(767, 606, 69, 690) result: 767, 690
((6669, 3647, 5216, 5373, 3439, 4253, 4269), (4592, 2339, 3794, 7810, 5780, 6375, 1942)) result: 7810, 6669
(-563, -146, -849, 272, 60, 663, -641) result: 663, 272
((7229, 4340, 3594, 6230, 4025), (3642, 6290, 2643, 8462, 9029), (6780, 8211, 2302, 6915, 1113)) result: 9029, 8462
(-33, -503, -62, -767, 749, -610) result: 749, -33
(4, 8, 2, 1, 2, 0) result: 8, 4
(-31, -22, -23, 32) result: 32, -22
---
[[9.5, -42.2, 22.2, 70.5, 138.0, 139.4, -118.7], [-122.9, -129.6, -9.3, 108.1, 9.7, -0.2, -125.0]]	9.5
[[-3.3, -21.4, 14.3, -8.4, 5.1, 4.9], [-9.1, 8.9, 2.1, -12.5, 4.5, -15.6], [20.0, -7.7, -3.3, -13.7, 6.6, 13.1]]	-3.3
[-0.205, 1.978, -1.150, -0.086, -0.877, -0.101, 0.756]	-0.205
[0.150, -0.023, -0.171, 0.022]	0.150
[[-170.2, -113.6, -133.2, -129.1, -78.6, -22.6], [185.6, 73.3, 11.4, -44.4, -66.7, -191.5]]	-170.2
[-0.1, -0.5, -1.1, 1.2, 0.4, 0.3]	-0.1
[-1.0, -1.9, 12.9, 2.4, -12.1]	-1.0
[4.71, -15.83, -11.45, 10.55, 19.64, 10.14, -8.51]	4.71
[[0.35, 4.23, 2.62, -0.05, -6.83], [14.10, -4.07, 5.13, -13.41, 5.13]]	0.35
---
 11.3   -4.7    9.6   -1.0   -3.1    4.9
 11.4  -16.0    7.9   17.3    8.9   -6.8
-> -16.0

-0.40   1.20   1.06  -1.66
-1.32  -0.87  -0.86  -1.57
-> -0.87

 1.42  -0.73   0.91  -1.18  -2.24  -0.40
-1.01  -1.52   0.33  -0.42   0.70  -0.14
-> -1.52

 -25.147   110.103   -48.926   -40.325   169.211   141.867  -185.870
  16.490    89.269   -62.656    70.476   112.481    26.417   -30.964
-> 89.269

 0.64   0.23  -0.12   1.29  -0.15   0.61   0.32
 0.31  -1.19  -1.19   0.17  -0.41  -1.75   1.10
-> -1.19

 0.098  -0.065  -0.134  -0.105  -0.042   0.139
-0.035  -0.020  -0.072  -0.061  -0.193  -0.119
-> -0.020

  7.8    2.2    2.7  -11.6    4.3    2.3
 14.4   -5.6   13.8   -2.4   14.3    0.0
-> -5.6
---
[[ 14.8  17.7   7.0 -48.9 -21.3]
 [-67.9 -53.0 -62.5   0.1  49.7]
 [-36.9 -53.1 -50.1  31.2 -65.1]] -> -21.3

[ 40.3  56.1 -12.5  36.8 -68.5  65.7 -34.5] -> -68.5

[[-49.8 -46.8 -19.7  54.7  60.6]
 [ -0.3   1.2  -1.3  -1.1  -1.4]
 [  2.1   2.7   0.9  -2.3  -2.5]] -> 60.6

[[ 55.8  10.4 -72.4  14.8]
 [ 30.3  33.5   0.2 -10.1]
 [ 36.6 -37.3 -64.9  34.3]] -> 30.3

[ 36.7  75.6  27.4  54.2  35.1 -64.1] -> 35.1

[  9.3 -34.2  32.1 -78.8 -21.2] -> -21.2

[[-14.6 -77.7  19.0  25.1  34.1 -42.7 -42.9]
 [-27.3 -55.9  73.9 -31.2  68.5 -46.8  13.1]
 [-59.1 -62.9  22.9   3.6  34.7 -13.3 -71.0]] -> 34.1

[[-34.4 -64.9 -13.7  35.0]
 [-21.1 -24.4  25.8  11.1]] -> -21.1

[[ -4.5 -44.2  -8.1  -2.6 -43.6 -35.0]
 [ 26.3 -65.3   0.9  -5.7 -44.1 -35.8]] -> -43.6

[[ 18.5  16.0 -11.6  13.3 -57.9 -30.6]
 [-48.2 -43.3 -20.4  55.3 -10.4  46.5]] -> -57.9
---
Input: [ 599  472  971  165 -925]
Output: 599
Input: [87 70 44 15]
Output: 87
Input: [76 73 84  6  3 11]
Output: 76
Input: [-598 -155  934 -323  606 -745   75]
Output: -598
Input: [31 66 62 44  2 36 76]
Output: 31
Input: [-319  381 -644  507]
Output: -319
Input: [ 32  19   4 -26  26 -29 -46]
Output: 32
---
[[31 12 38 74 17]
 [22 32 70 67 85]
 [22 42 75 53 45]]
70

[[1735 3909 8980 3639]
 [4575 1248 3721 2927]
 [7833 3250 4423 2908]]
1248

[[3849 5000 5298 8832 3304 4460 7652]
 [4937 3267 5245 4090 4295 3131 1387]
 [5311 5302 5263 6014 5432 7161 7700]]
4295

[[40 21 30 47 85 39]
 [63 27 37 81 15 82]
 [73 60 25 53 69 88]]
81

[[187 144 136 159 188 144 147]
 [109 126 151 174  48 145 146]
 [214 155 138 144 117 143 151]]
48

[[78 67 44  6 59 55 69]
 [41 53 80  5 43 33 55]
 [38 62 69  2 34 44 74]]
43

[[ 52  51 117 134 139 217]
 [192  81 120 108 181  77]
 [125 130 142  46  69 178]]
108

[[ -8 -41 -14 -41]
 [ 31  -2  -3  -2]
 [-30 -15 -28 -15]]
-2
---
[ 20.1 -45.1  76.9 -28.5] gives -28.5, 20.1
[59.7 -7.8 49.2 17.7] gives 17.7, 59.7
[42.8  8.0 -0.4 29.4 70.0] gives 70.0, 42.8
[-19.3  67.0 -67.3 -43.6   5.3] gives 5.3, -19.3
[-19.5  68.0  50.9  30.1  45.9 -55.1  39.9] gives 39.9, -19.5
[ 75.8  48.7  63.1  56.0 -70.3  81.0] gives 81.0, 75.8
[ 65.4 -39.7 -50.3 -80.1 -57.7   4.1 -10.2] gives -10.2, 65.4
---
Input: [ -8.4 -58.3  41.9 -62.8 -60.6]
Output: 41.9, -8.4

Input: [-44.4 -69.2   3.6  16.5  -9.3]
Output: 16.5, 3.6

Input:
[[-16.2  80.2  -4.1 -18.3  39.1  -3.5  11.8]
 [ 14.9 -12.7   0.2   4.7  -2.9   8.0  14.6]
 [ 12.7  -5.7  -0.3   5.0  -8.6   4.8  11.5]]
Output: 80.2, 39.1

Input:
[[ 59.6 -37.4  13.6 -29.8 -28.0  61.6]
 [ 46.8  14.5 -26.9 -62.9 -16.0  17.4]
 [ 47.8 -36.6 -37.8 -35.8 -37.2 -50.4]]
Output: 61.6, 59.6

Input:
[[ 69.9 -19.6  18.9 -20.8]
 [ 46.8   8.2  16.4  38.4]]
Output: 69.9, 46.8

Input:
[[ 23.9 -19.5   2.5 -25.9  64.6  18.3]
 [ 19.6  -9.7  54.4  10.5  -3.6  45.4]]
Output: 64.6, 54.4

Input: [  9.0  42.1  -5.0  68.2   6.5  11.4 -31.6]
Output: 68.2, 42.1

Input:
[[ -1.8   0.4  -1.4   7.7  39.8]
 [ -2.5   0.5   2.8  66.4  -1.3]
 [  5.7   4.4  -3.8 -15.3   4.6]]
Output: 66.4, 39.8
---
(269, 411, 873, 177)	269, 177
(50, 91, 58, 32, 10, 60, 13)	50, 13
((5, 6, -30, 31, -38), (-31, 4, -19, -12, -1), (22, 29, -43, -27, -14))	5, -14
(175, 660, 429, 989, 209, 140, 286)	175, 286
((6, 5, 9, 1, 8, 5), (6, 5, 9, 1, 7, 6))	6, 6
(759, 75, 121, 782, 441, 357)	759, 357
